Each path is a new rotation, seen through one point. The rows after it are directions, each followed by how far the rotation turns it, in degrees per step (0 if it stays put).
Each turn is a multiple of 5 degrees from 10 to 175, or 0.
Each row of a path follows its step; steps can be skipped.
path 1
step 1: [-15.7  -8.2   1.3   9.8 -20.9   1.0 -32.7  -7.6   1.7  15.0  15.3  14.1
 -10.2   5.2  -5.6  14.4  -2.3  -5.6 -18.5  -7.7  -0.7  12.6   2.0 -26.5
   5.6  -3.8  -1.5 -14.6  -4.0  10.3   5.4  11.1  -1.2   0.6 -10.4  -0.9
 -12.9 -38.8 -27.0  -9.0 -22.3  10.2  -3.4  -2.9 -26.4 -27.0  -5.5   2.6
   0.7  12.1]
step 5: [  3.3 -19.4 -23.1  -0.7  14.1   6.5 -11.4   4.9  -9.6 -29.1  -4.9   4.5
 -13.7   3.8   9.1  -0.6  -3.2   3.6 -13.3 -22.1  38.7  11.9  -1.9  -9.7
   1.4 -10.2 -22.4 -11.8  20.4  -4.6  23.0  -5.8  -0.1 -10.0  -1.1   9.0
  -3.0 -27.3   4.2 -21.3   8.1   8.3  10.8  26.8  12.4   7.7  -1.1  -6.3
  12.0   9.0]
step 6: [ -7.6 -12.1  -1.0  25.1  -4.0   5.9 -28.5 -25.7 -34.4 -15.9   5.2 -14.5
  -3.7   2.9   6.0   8.0  -6.1  -8.3   0.9  -6.2   0.9   7.2  -0.5 -13.8
  23.3  12.3   6.5 -24.0  -3.1  16.5  -2.3  12.2  17.6  16.6  28.4   1.7
   4.0 -16.3  -9.8  16.4  -2.6  13.2   1.4 -15.6  -9.2 -19.3  11.4  -1.2
   1.6  14.5]
step 8: [  4.1  12.5  -8.6  -3.3 -18.7  -9.1   2.4  -8.8 -13.7   4.1   9.0   7.1
  -5.2  -5.1   6.6  33.9 -10.5  11.9 -25.9 -11.5  18.1  17.7   3.7  13.8
   2.9   8.0 -30.3  -5.9 -19.2 -12.5  10.5  -2.8  24.3  -5.8  11.0 -23.1
 -12.5 -17.6 -20.3  18.4  -6.6   6.5  -9.5  25.2  11.6  -9.3  -7.3   4.4
   5.1   3.5]
step 10: [-16.6 -20.5 -20.0  11.6  27.2  -0.8 -26.3  -8.2  -6.2   2.1  -7.9  12.9
  -7.0  -3.4  26.2   0.2  -3.5  -2.9 -21.8  -1.2  16.1  18.3 -26.0  -4.1
 -19.8  -3.2   8.8 -15.4   3.5   4.4  15.0  -0.2   3.2   1.7 -22.3  -4.5
   0.2  -9.1 -12.4   5.9   3.4  23.5 -10.4  20.6   8.7  16.7  17.3  21.1
  -3.6  -4.6]
step 11: [ 11.4   0.8  19.2  34.3   5.0  13.1   2.0  -9.3 -11.5 -23.1 -18.5  -8.4
 -12.9  -9.4 -11.1  10.0 -18.8   0.2 -15.1   0.3  13.9  18.3  -0.9 -15.4
 -15.0  15.9 -14.6 -22.2 -15.5  11.3  10.2   6.4  -7.9  -6.4  35.3  20.1
  -1.8 -15.4 -14.2  -3.7   4.9   1.9  -9.6   1.9   4.8  -6.3   3.5 -10.4
  18.9  11.6]
step 13: [ -9.4  -2.2   0.6  -4.4 -13.5   1.5 -25.2  10.2   2.2   9.6  -3.5  24.1
 -13.0  13.7  10.3  18.0 -19.2 -14.6 -13.6 -20.2  13.4   9.4 -12.5 -24.9
  22.2  19.2 -15.7 -16.0   2.7 -18.2   4.6   5.7   5.2  -5.8   2.3 -23.1
   3.4 -15.9 -32.7 -13.0 -20.5   3.4  -8.1   2.2  -4.1  -7.3   1.2  -2.6
  -4.2  16.7]
step 14: [  9.9  14.4 -13.2   5.5   2.3  -9.8 -36.5  -8.2 -22.2 -21.2   2.2 -11.3
  22.1   7.6 -29.4  27.1  -1.9   1.8  -3.2  -2.0 -16.2   0.3  -4.0  -0.6
 -15.3  -3.4 -17.4   1.5  11.1   4.1  -2.5  11.3   7.3 -14.9   0.1  -3.3
 -14.6 -34.3  -9.6   7.4   3.5  25.4  -9.3   0.6  10.4  -0.3   5.4  -4.0
  21.3  -8.6]
step 16: [  4.8 -11.4  20.6  13.9  -6.6   2.6   1.6  -7.8 -17.9  26.6   8.9  15.6
  -1.8 -18.6  -1.7  14.3  -7.0   8.9 -14.7   4.5   2.2  22.1  -4.7  -1.1
 -23.2  -3.9 -15.3 -38.1  -7.9  21.1  12.5  20.7 -11.9   4.6  -4.9   1.0
  -6.5 -17.0 -12.6 -23.4 -13.3  23.6  -1.0  -1.1  20.0  -4.0   2.9   0.9
  -0.2  13.5]
[ 0.9 -2.5 -8.6 -1.6 -5.4  3.1  7.6 -1.8 -2.2 -1.9 -6.2 -2.3  2.2  9.4
 -4.1  2.7 -1.0 -3.9  0.8 -5.6  0.5 -4.4  7.7  2.9 -3.0  1.0  0.0 -3.0
 -3.3  2.9  3.3 -0.2  2.9 -0.4  6.0  1.5  0.7  0.3  4.3 -1.5 -5.0  1.4
 -7.0  1.2  6.2  2.5 -0.6  4.0 10.4 -1.9]	125
[  3.2   6.6  -1.0  -6.1   2.7  -4.1  -1.9  -3.7   1.5   2.1   0.9   0.2
   0.7  -0.3  -3.4   1.6   0.2   1.1  -2.3  -2.6  -8.8  -3.6  -4.7   0.0
  -0.4   6.7  -5.0   9.5  -1.6  -8.2  -2.9  -3.0   5.3  -1.6  -4.9 -11.4
  -1.1   3.4  -0.7  -2.2   1.0   4.6  -6.5   0.6   6.2  -0.9   0.8  -1.5
   3.7  -1.7]	65
[-7.6 -0.9  3.4 -2.9  4.6 -0.3  2.3 -6.8  1.3 -6.0  0.5 -5.0  7.3 -5.1
  0.4 -7.0  1.6  5.8  0.7  1.4 -1.0  2.5  4.8 -2.8 -7.4  3.3 -0.1 -7.5
 -3.9 -1.2 -3.3 -0.3 -5.9  1.5  8.4 -3.2 -4.2  6.8 -4.6  0.3  2.5  2.3
 -6.4 -1.4  1.1 -2.3 -1.9  3.5 -3.0 -0.8]	85
[ 1.2  2.8  0.3  4.8  1.1 -6.4  1.9  1.8 -0.3  7.7  4.2 -2.9 -9.6 -8.6
 -4.5  7.7 -0.8 -3.6 -2.9  0.2  4.7 -2.1 -0.5  4.8 -5.1 -1.8 -1.5 -1.9
 -4.8 -3.0  2.5 -1.6 -6.5  1.8  5.6  0.7  2.5  6.3  5.5  2.3  1.0 -2.8
 -2.2 -3.7  4.1 -1.4 -8.7 -2.7 -0.4 -2.5]	90
[-0.8 -7.1 -8.3 -0.3  0.7  2.3  1.0  1.3  3.0  6.0  3.3  9.0 -4.9 -1.4
  1.3 -2.2  0.5 -4.9  2.3  8.4 -2.8 -2.1 -2.7 -2.9  2.0  7.9  0.8 -2.7
  5.4  5.7  2.1  6.2 -2.0 -1.2 -2.3 -2.7 -6.7  7.0 -3.6  0.5 -2.9  1.8
 -1.6 -7.7  1.9 -2.6 -2.1  5.9  2.0 -0.1]	120
[-8.6 -3.2  4.8 -6.3 -4.5 -2.0  0.2  6.6 -0.4  3.3 -2.3  1.1  2.7 -8.6
 -1.9 -0.9 -3.2 -4.5  0.7 -4.4  1.8  3.3 -4.2 -0.8  1.3  7.2  4.1 -8.2
 -1.6 -5.2 -1.8 -0.7  2.7 -2.9 -4.2  2.7 -0.3 -0.4  2.1 -3.7  1.5 -1.3
  6.9  6.3  7.0  2.8  1.1  4.1  4.5 -6.2]	130
